(in the rows, 128 means zero)
Each path below is one point turned by a fixed rotation once a step. After each direction that follows a path, write how fast that rotation turns it, in degrees per step (0 if it stays still).
Each turn is a multiple of 5 degrees from 10 to 175, or 0.
Each row of a path follows its step; steps can be skipped.
path 1
step 0: [133 136 125 129 128 129 127 132 127 128 133 126 136 128 131 131 126 125
 118 130 118 133 122 130 126 126 135 130 131 136 126 139]
step 1: [131 130 129 126 132 123 124 129 134 118 132 122 123 126 127 126 129 130
 136 135 126 127 132 131 132 114 136 128 129 130 130 131]
step 2: [129 129 125 124 137 123 120 138 125 124 130 129 130 126 121 128 124 130
 127 118 125 130 133 133 133 132 130 134 134 122 131 125]
step 3: [127 127 126 117 123 132 124 131 128 122 128 124 133 130 123 125 132 119
 126 138 118 129 129 128 125 138 130 130 133 132 127 129]
step 4: [129 132 132 125 125 123 129 123 134 124 133 132 124 127 125 122 124 127
 123 136 121 127 127 137 136 121 120 132 125 128 128 122]
step 5: [129 126 123 124 134 123 133 127 122 130 125 122 134 122 122 122 121 129
 133 123 126 132 126 134 129 127 129 142 120 131 129 128]
step 6: [131 123 128 124 128 137 131 121 120 125 131 124 130 121 129 125 131 127
 121 133 127 133 133 127 132 126 133 134 140 127 127 133]
step 7: [130 129 127 135 129 120 124 128 130 124 128 124 125 130 135 131 124 125
 118 130 125 129 123 143 131 126 130 131 135 133 128 133]
step 8: [129 122 127 128 130 121 123 134 127 122 132 121 137 129 125 124 124 130
 133 127 126 119 129 129 126 119 136 132 127 130 119 128]
step 9: [128 130 123 120 135 127 121 135 121 132 134 130 130 126 125 121 129 134
 124 133 127 127 134 127 137 128 127 126 137 133 129 127]
step 10: [130 131 134 126 134 133 125 128 129 125 126 124 130 136 127 129 130 127
 129 134 114 127 130 140 127 135 129 131 128 133 133 127]
Speeds:
[125 127 130 128 131 127 129 128 129 129 128 131 125 128 128 124 131 129
 125 128 130 128 126 128 124 129 132 127 126 126 128 129]
0
path 2
step 0: [130 130 126 137 116 123 134 120 120 131 137 130 132 137 134 129 131 133
 128 136 131 127 135 130 124 124 123 122 118 132 125 128]
step 1: [131 136 124 128 128 121 129 117 128 125 122 140 127 130 126 126 121 124
 120 136 122 134 118 117 129 127 123 129 125 134 130 126]
step 2: [129 127 127 128 126 124 137 131 124 143 116 131 129 133 128 126 122 136
 126 136 127 120 127 130 134 121 128 136 130 125 121 120]
step 3: [126 134 128 123 128 113 130 125 129 125 131 125 137 127 125 124 122 141
 132 125 132 130 132 116 132 127 125 120 127 123 121 126]
step 4: [123 136 137 133 118 131 121 123 139 130 126 126 129 135 125 119 132 136
 126 128 126 127 123 121 135 119 134 133 122 130 132 126]
step 5: [132 136 124 133 112 130 132 129 123 122 128 135 131 133 120 126 130 135
 126 128 140 127 123 132 125 134 126 131 132 126 121 120]
step 6: [128 131 122 137 126 131 131 119 127 128 130 132 129 142 135 126 122 135
 124 130 121 126 131 122 131 137 130 118 121 132 120 131]
step 7: [132 137 132 127 126 123 143 118 127 131 121 127 135 129 131 129 125 125
 125 130 129 125 116 126 133 132 127 133 122 134 136 121]
step 8: [119 126 116 126 131 118 131 120 129 131 120 135 128 135 131 126 130 142
 127 131 136 124 126 130 133 123 125 132 132 122 127 124]
step 9: [119 137 138 122 119 120 132 126 128 128 127 130 135 134 126 120 122 133
 129 131 128 130 135 127 138 126 119 123 125 128 127 137]
step 10: [131 136 125 127 125 135 125 118 126 127 128 124 128 134 117 120 126 130
 127 132 136 129 118 124 132 115 133 130 118 126 124 127]
Speeds:
[127 127 129 128 127 125 129 124 126 129 127 130 129 132 123 126 129 128
 125 126 128 129 130 127 131 129 130 127 127 127 128 125]
0
[128 128 131 124 132 125 127 127 132 130 130 130 131 127 129 128 128 128
 129 129 128 126 127 130 131 128 129 128 130 124 126 127]
65
path 3
step 0: [126 130 135 134 122 126 126 128 120 130 136 129 122 134 140 137 130 116
 130 126 126 129 131 118 124 134 135 119 124 125 128 123]
step 1: [122 135 140 124 119 131 136 124 127 136 123 133 128 113 135 131 125 124
 126 125 128 130 125 123 128 121 127 134 125 136 123 132]
step 2: [127 125 126 132 122 129 131 129 128 133 122 134 133 125 130 126 128 113
 129 122 120 126 135 125 132 131 122 121 120 116 141 128]
step 3: [130 131 131 129 115 133 131 131 125 126 130 119 127 128 135 138 121 121
 124 135 128 124 121 114 135 130 127 135 126 123 126 122]
step 4: [126 120 128 126 125 131 136 122 127 142 126 135 127 123 139 122 138 119
 121 125 132 129 124 126 134 130 122 133 134 124 126 134]
step 5: [125 120 133 128 117 128 133 127 121 127 138 122 127 124 128 122 124 126
 126 124 133 128 139 121 133 137 131 124 117 120 131 123]
step 6: [135 133 126 124 121 130 137 128 120 130 137 130 120 129 136 134 134 122
 127 123 121 127 122 116 133 125 130 130 124 135 125 138]
step 7: [126 127 125 128 124 134 138 120 128 137 128 126 136 124 135 122 124 118
 132 124 136 133 138 129 133 116 129 132 122 128 133 128]
step 8: [129 127 122 129 128 129 127 120 124 132 134 124 128 126 125 129 118 125
 124 134 116 121 130 113 136 133 125 127 119 122 133 133]
step 9: [133 127 125 127 132 135 133 120 126 131 133 115 125 127 145 137 135 123
 128 123 129 131 124 128 129 126 122 137 125 123 125 127]
step 10: [118 124 129 128 129 132 129 115 133 137 131 123 124 124 134 119 125 122
 116 128 130 131 135 125 131 135 137 124 126 132 131 132]
Speeds:
[131 131 125 128 127 129 129 130 130 128 125 129 130 127 125 129 126 125
 130 128 126 126 129 127 129 123 129 128 127 129 130 129]
70
[127 128 125 129 130 129 130 132 125 127 130 127 126 128 126 131 128 126
 129 128 128 126 127 127 125 132 127 130 126 130 130 125]
125
[125 128 128 131 128 132 130 127 129 129 126 128 132 131 127 125 129 130
 128 127 128 127 131 129 128 131 131 127 127 127 132 127]
135
path 4
step 0: [123 130 134 124 125 127 132 129 137 138 127 133 119 123 132 128 135 127
 117 128 132 129 130 129 120 126 129 123 121 127 135 130]
step 1: [127 129 125 118 124 130 135 132 133 132 121 133 128 128 133 130 139 127
 125 131 134 129 134 119 121 129 127 131 123 136 127 129]
step 2: [122 123 128 119 125 133 138 127 137 130 127 133 133 119 130 127 132 128
 122 129 130 126 133 131 123 121 133 135 133 135 131 130]
step 3: [127 129 129 121 121 123 138 126 133 130 131 128 135 127 121 124 133 118
 124 135 132 128 131 130 123 131 134 128 132 138 126 123]
step 4: [119 128 134 125 116 128 135 126 137 129 135 130 131 130 126 131 135 124
 125 130 126 124 131 124 134 129 134 134 134 124 124 124]
step 5: [128 120 129 122 118 120 129 128 134 131 135 124 133 127 135 124 131 119
 136 133 126 127 133 125 135 128 134 132 127 130 123 128]
step 6: [132 127 130 131 123 122 131 128 141 130 134 128 132 117 128 129 127 127
 132 138 123 124 132 126 135 125 130 132 125 123 133 120]
step 7: [127 131 132 128 131 121 135 129 138 135 133 127 128 132 127 131 124 120
 132 132 128 125 131 127 136 128 130 128 112 129 131 126]
step 8: [133 120 131 131 129 129 138 128 137 129 123 127 125 129 128 133 132 128
 132 126 131 121 136 128 135 128 126 135 117 124 127 120]
step 9: [129 115 126 129 127 127 136 124 135 136 126 124 123 132 130 127 122 131
 128 130 137 125 133 134 127 124 134 125 119 128 133 125]
step 10: [131 131 125 132 122 128 138 132 137 128 121 127 124 133 126 128 130 137
 126 137 139 130 133 131 130 125 129 123 123 129 127 122]
Speeds:
[130 127 129 130 132 126 128 132 131 130 128 128 125 127 128 130 129 127
 131 127 126 124 127 127 126 127 128 126 127 126 127 129]
40
path 5
step 0: [127 137 133 130 123 131 125 122 130 135 126 128 127 130 131 124 127 136
 126 122 129 137 128 128 124 124 120 126 141 114 131 136]
step 1: [128 129 139 129 125 127 131 134 122 134 125 137 123 127 126 132 128 137
 126 130 126 131 132 128 125 121 118 130 121 123 114 138]
step 2: [126 124 135 127 132 132 130 124 129 135 126 127 121 123 144 125 132 132
 117 132 125 133 133 135 136 128 124 129 133 129 129 137]
step 3: [143 127 129 137 122 135 125 130 122 137 125 127 126 130 137 134 122 137
 125 126 126 131 129 130 126 122 131 139 128 132 125 131]
step 4: [131 130 121 131 134 126 132 132 132 131 129 133 127 134 140 145 131 131
 121 134 128 122 131 130 134 124 128 128 122 126 133 136]
step 5: [130 137 126 136 129 134 129 132 137 137 122 128 130 135 128 128 122 126
 117 126 135 132 124 130 126 122 133 130 138 129 136 138]
step 6: [128 134 131 138 128 123 124 138 129 132 124 137 123 131 118 133 126 131
 123 137 134 126 137 135 125 123 128 133 122 120 131 128]
step 7: [119 133 135 125 126 129 130 120 132 143 129 125 129 130 128 124 128 127
 121 138 127 121 137 133 131 119 127 126 133 120 135 132]
step 8: [131 140 135 141 121 129 126 117 121 133 128 132 132 131 127 127 125 137
 125 129 122 134 133 131 120 123 124 128 130 125 126 127]
step 9: [125 132 135 124 134 126 129 123 119 134 125 135 128 134 132 134 141 137
 128 128 126 125 130 128 134 123 121 129 124 120 127 138]
step 10: [130 125 134 135 132 136 138 125 121 136 119 127 128 130 135 125 129 127
 122 129 129 136 128 130 122 126 124 126 134 134 128 142]
Speeds:
[126 131 128 127 130 128 127 128 127 130 125 128 124 131 129 131 126 124
 127 128 124 128 128 128 127 129 125 131 130 128 127 126]
0
[130 129 125 127 125 129 128 123 129 128 132 128 129 129 131 132 126 129
 130 128 125 127 128 127 126 126 128 126 128 126 129 126]
85
path 6
step 0: [129 121 128 127 126 131 132 126 133 135 132 129 121 128 135 122 135 132
 127 135 125 115 129 124 134 129 132 130 124 125 135 125]
step 1: [128 119 129 129 117 123 133 134 133 129 133 119 123 122 135 129 131 125
 130 132 132 129 128 117 133 132 128 129 127 125 131 131]
step 2: [132 127 130 123 117 126 134 128 130 124 131 118 130 120 130 139 125 134
 126 125 127 129 134 126 130 128 119 126 129 124 125 124]
step 3: [127 130 128 125 120 137 131 130 130 128 138 130 128 123 122 126 129 139
 122 130 120 127 132 132 131 125 125 134 126 128 123 121]
step 4: [128 122 123 129 120 124 125 129 133 127 138 131 124 131 131 117 129 130
 128 126 121 123 129 128 125 125 126 143 125 127 123 131]
step 5: [129 117 134 130 124 119 129 123 131 123 125 117 121 128 131 124 127 125
 129 121 124 120 126 127 133 125 123 134 131 132 129 125]
step 6: [132 124 133 129 120 132 132 123 127 124 126 123 121 130 127 128 124 132
 123 129 125 121 129 124 145 128 131 120 127 124 126 125]
step 7: [131 124 123 123 121 131 128 124 129 138 136 130 123 122 135 126 129 132
 125 136 128 123 130 124 134 134 129 125 125 118 125 124]
step 8: [127 119 127 124 125 123 132 135 131 128 136 120 125 113 129 123 134 131
 130 131 128 133 128 125 126 131 120 132 125 124 128 127]
step 9: [130 124 130 127 122 124 138 134 127 117 133 119 130 127 126 130 130 138
 129 123 126 125 132 133 130 122 122 131 127 124 121 130]
step 10: [130 127 128 128 124 136 132 126 130 128 136 128 126 132 131 130 130 140
 126 123 121 117 130 129 134 124 130 136 130 133 122 123]
Speeds:
[127 132 129 125 125 126 129 129 125 130 128 129 126 125 128 130 126 127
 126 130 130 129 125 125 129 130 126 126 128 127 130 129]
65
[128 127 127 125 126 128 129 125 127 129 124 130 127 131 128 122 126 125
 128 126 128 128 126 129 132 127 128 128 129 129 129 127]
55
